The rows of Y fall into 3 groups, which share some directions, and each row is roughly a mix of its group's hidden directions.
Y:
[[  2  -5   7 -33 -20  -8 -14   3   7 -13  -7   2]
 [  3 -31   2   3   5  19  -4  -2 -25   6  -3   5]
 [ 10  15 -12  10  19   8  -1 -20   9 -16 -21  -1]
 [ 23   5  18   0   0   0   6  -4  26   6  23   1]
 [ 26 -21 -11  11  10   3   8   6   6  11   6  20]
 [-21  -1 -15  -9  -2 -10  16   1 -28  -8 -11   4]
 [ 15   8   0   0 -16 -10 -23  12  -3 -26  -7  10]
 [ 25  11  11  13 -11  18   8  -5 -15 -10  14   6]
 [-19 -27  12 -14  -1  -2  -2  24  -8   1   1  -5]
 [ 19   9  15   1  -6  27   0  10   9  10   9 -18]
 [-10  21  13   6  -2  -4  -9  -4  28  19  10   0]
 [  2  23 -11  23  23   0  11  -8  -9  11  -3  -1]
 [ 17   0 -18  14  -3   1  11   2  -4 -23  12  22]
 [ 10  24 -11  13   8   1  16 -18   2  17  10  11]
 [-28  -2  -4  -2   4  15  -8 -21  -7  18 -13  -3]
 [-24   9  11  -7  -8   2  -2 -11   8  -3 -31  -9]
 [  1 -28 -14  -5  10 -22   5  -1 -15  -5 -15   0]
 [  8 -26   2   6   1   4  18   8 -24   6  12  13]
 [-19  27  -3  -6 -12  -4  13  -4 -15   3  -4 -20]
 [-25   7  10  10   2 -12  -9   4  29  13   7  -1]
 [ 11 -22  16  12 -17  12  10  16 -11  -1  -7 -11]
 [-27   7  -3 -12 -16 -21  -8  -4  -6  -5 -17  11]
 [ 34   8   5   1  -8   1   6  -8  -7 -15  -7  20]
 [-15  -7   2  13  17  -3 -19  15   1  -9 -25  -8]
 [  0 -25  17 -13 -12 -14  -1  17  -9 -12 -14   0]
 [  4 -23 -12   3   6  -6  17  11 -27 -14   1  -3]
 [-15  -7 -13 -12  11  -9 -25  14   3 -18  -1 -14]
 [ -6   7  15 -13 -26  23   3  15   3   1   9 -12]
 [ 15  -3  26   4  -6  13 -13  12  22   6   8 -10]
 [  0 -18   7  -1 -16  12   7  19 -10  24  17   0]
 [  0 -19  -2  -1  11  12  24  -9 -28  -2  -5   1]
 [ -7   2 -20  24   0  13  -1   9  -6  25   7  12]
 [-18  14  17  -1  -5  -7 -11  -9  19   6 -15 -22]
 [ -6  14  -5  22  14   8  13   2 -20  -8  22   4]
 [-21  29  -8   7 -11 -12 -12  -6   4   2 -15  -4]
 [-21  23   7  -4  -1   8 -16 -15  16  10 -13  -4]
 [ -6  -9   6  10  -3   5   4  28 -22 -16 -15 -11]
 [ 18  -7  13   4 -17 -18 -14  21  -1  -8  14   8]
 [ 19  15  14  -8 -15  10  16   8  10   2   9 -21]
 [ 25  -5   4  10 -10   3 -20 -24  -4   1 -16  -3]
 [ -8  24  -9   3  -1  -1 -10 -30  11  13  -3  11]
 [ 20  26   3  21 -11   9 -15  -3   3   5   4 -10]
 [ -5   1  -8   4   7  11  39  -5   5  14  -2   7]
 [-11 -20  -6  -5   3  10  -4  -1 -34  -6 -15  -6]
 [-12  18  19  14  10   2  11   0  15  17  -3 -19]
 [ 11  -4  27   5   1   9 -21   5  12  14   1 -19]
 [ -6  13  16  -2 -12  -8 -20  -8  23   1 -13 -17]
 [-22 -29   7 -15  -6 -10 -10  16   6   1   3  -1]
 [-17   2  -8  -9  -3 -14  -8  -1 -26 -22  -6 -15]
 [ 32 -16 -13   3   2   2  12   6 -13  -2  12  14]
 [ -6  -5  16  -1 -11  -4 -14  20   3 -23 -23  -5]
 [ 14   5  -2 -16 -20   8   0  -1 -19 -28   4   2]
 [-14 -17 -11  -4 -14 -12  -7  10  -2 -31   0  10]
 [ -9   6  28 -11 -17  -1  -2  21  16  -1 -10   8]
 [-11  17   1 -11   7  -5 -27  -6  27   2   8   1]
 [ 20 -17  -3  13   9   0  17  16   1   5  22   9]
 [ -3  21  -1   2 -24  -3  17  18  18   9  -7  -4]
 [-18   0  11  -1 -16 -19  29  10  -6  -8   1   0]
 [-26 -17  12  -9  -9 -11  20  -1   9  14  -7  -5]
 [  9  18  14  15   4  13   3  12  -2 -21   6 -21]
 [  6  12  10  -5  14   3  24  24   2  -3  20   9]
 [ 21  26 -11   9  -9 -14  -3 -19  -1 -11   3  -1]
 [ 30 -20  17 -15  -9  -1   2   6   9  -4  10   1]
 [  8  15   1  19  -3  24  10 -16  -7  17  13  -7]
 [-31 -17  -7 -13   0 -12   4   4 -13  -2 -14   9]
 [  8 -27   0  -8  11  -7  16   5 -14 -21  -7  11]
 [-29  -1 -23  -1  14  -4  11  -6 -14  -1 -14   6]
 [  8  34  12   7   5  18 -12  -6   6   1   2 -14]
 [-11  23  -8  -3  12 -14  -5  -7  18   6  25  -3]
 [-20  23  -5  16   2  -6 -13 -21   0   2  -8  14]
 [ 17  15  10  -3 -13   9  31   5   9   3   2 -13]
 [ 27   5  -5   7   9  16  23  -1 -13 -12   0 -11]
 [ 24 -18  13  -6  -4   7  -1  18   8   7  24  -3]
 [-21   1  -8 -14  24 -11  15  17 -11   6   2  -9]
 [ 19  -9  -2   3   4  13  36   9  -7   2   8   2]
 [  7  -1  11   5  -7  25  13  14  -9   3  24 -16]
 [ -5 -14  -6   8  10 -11   2  26  -4   7  21  21]
 [ -1  19   1   7 -11  -3 -24   6  26  14  10  -1]
 [ -2 -24  13  -8   8 -22   7  24   2 -10  -2   8]
 [-23   6 -12   7   6  -4  13   1  -5  18 -28  -3]
 [ -2  11  12  13  -1  22  13  -3  -7  25  11 -15]
 [  3 -37 -11  -5   6  -6  13   8 -12   5  -6  11]
 [ -6 -10 -15  -9  18  20   5  -9 -22  12 -14   8]
 [ -3   0   5   7   3   1  34  11 -23 -10 -10  -5]
 [-31 -14  13  -8   3  -7 -10   9   8  12 -16  -9]
 [-12 -24   6  10  22   3  -7  25   4   2   3 -11]
 [  4   9   2  15  17  16  17   4  -5  14  25  -8]
 [ 12 -35   1  -9  -5   0  -3  20  -2  -6  10   8]
 [  2  21 -11 -23   0   0 -18 -15  20   5  -5   1]
 [  4   2   5 -13 -11  -1 -16  -8  32  14 -15   0]
 [ 17 -18 -19  -4   9   0   3   8 -25   1  12  15]
 [ 18   1   2 -12  14 -16  17   3  12 -27   6   1]
 [-12  14   4  -9 -24  -2 -18  15  17   7  -8 -13]
 [-12  -8   1  -5 -28  -2  11   3 -16  -7 -25   5]
 [ 13  -2   5 -19 -19  15  -1  -3 -14 -25  -9  -7]
 [ 29  -9 -13  -6  -8  18  -1  -7  -6 -20   3  13]
 [ 20  -8  12  -8  14  25  -1 -20   3  -5  -2 -14]
 [ -3  18  -6 -15  -2   7 -13   0  30  -4  20   4]
 [-23 -22  -3 -17   4 -14 -10  10  15   2  -1  14]
 [-21   7 -13   3  27 -10  -8   4  16  13 -10  -7]
 [  5  -7 -11 -33 -21  10   4   5   4  -1  -5 -14]
 [ -9 -14   3  -3  10   1 -11 -18 -35  -7  -1  -3]
 [ 14   1  15  -2 -16  25  14   4  10  19   4 -13]
 [  1  16  11  20   8  -7 -14 -15 -17 -14  11  15]
 [ 10 -12 -14  16  10  -9  -2   6 -19 -21 -14  17]
 [ 20 -19   5 -23 -13   4  -7   8  -3 -15  13 -11]
 [ 15  21  -4   6  -5   9   3 -28  12  15   0  12]
 [  1 -13   3 -12   7  17  -5   5  23  21  21  -4]
 [-15   4   8 -11  20 -10 -11  12  24  18  -6  -9]
 [-12  20  -1 -14  -1   2   2   1   7  15  26 -22]
 [  1  -4 -14   7  15  -4  15   9  20  12  22  19]
 [ 12  13  10 -10  -1 -19   6   6  26  -8  20  -2]
 [-15   2 -20  -8  -3  -2   9 -26   4   9  20  12]
 [-22 -17 -13 -13   7 -20   3  15  -9 -12 -10   0]
 [ 11  26 -17   0  -1   7 -12 -28   1   1   3   6]
 [ -2  12  20  14   6   1   4   8  25  17  16 -10]
 [ -9 -17 -11  -6   8   0  28   6 -23  -8 -10   6]
 [  4 -11  -7  12  21  -7  21  -3  -2  29   3  -1]
 [ -3  22   9  15   8   1  -9  -9  27  18   1  -7]
 [  5  10  17   2   5  -2 -18 -23  16  24   2  -1]
 [ 10  14  -5   0   8  18  29 -12   3  -5 -15 -12]
 [-20   4 -23  13  17   2   4 -14  -5   1 -19  13]]

Here is one row of each group, with its name. Which group are the others in?
[16 16 10 12 -3 22 -4 -3 20 19 -3 -9] | L
[-11  -3   1  19   8 -29   4   7  18  18   0   5] | T
[  9   8  -3  14  17  16  -6 -30 -10  -5 -11  -3] | P

[ 3 28 18 16  6 11  0  3 20  9  7 -8] | T
[-31  -7   9 -10 -14  -3 -18  -4  -4  20   0  -1] | P
[ -5 -12  -1 -14   9 -11  12  19 -10   7 -28 -11] | L
[ 34   9 -13  -1  -6   2  -6  -2 -12  -5   5  21] | T
[-12  17 -11  -3   7   7 -15 -24  10  21  -4  10] | T
[ 20  -2  14   9 -11  21   4  -1 -21  12  11 -13] | P
[-15   0  -7   2  -1  -1  13 -16  -5 -10 -36  -1] | T
[-10   6   2  -6  -3  16 -11  12  22  17 -11 -23] | L
[-29  -3 -19 -12   6 -14  13   6  -6  -8 -15   5] | P
[ -6 -16 -10  22   0   3 -22  -5 -17 -14   2 -16] | L
[ 18   2  19   7   6   6  20   6   5  21  11 -17] | T
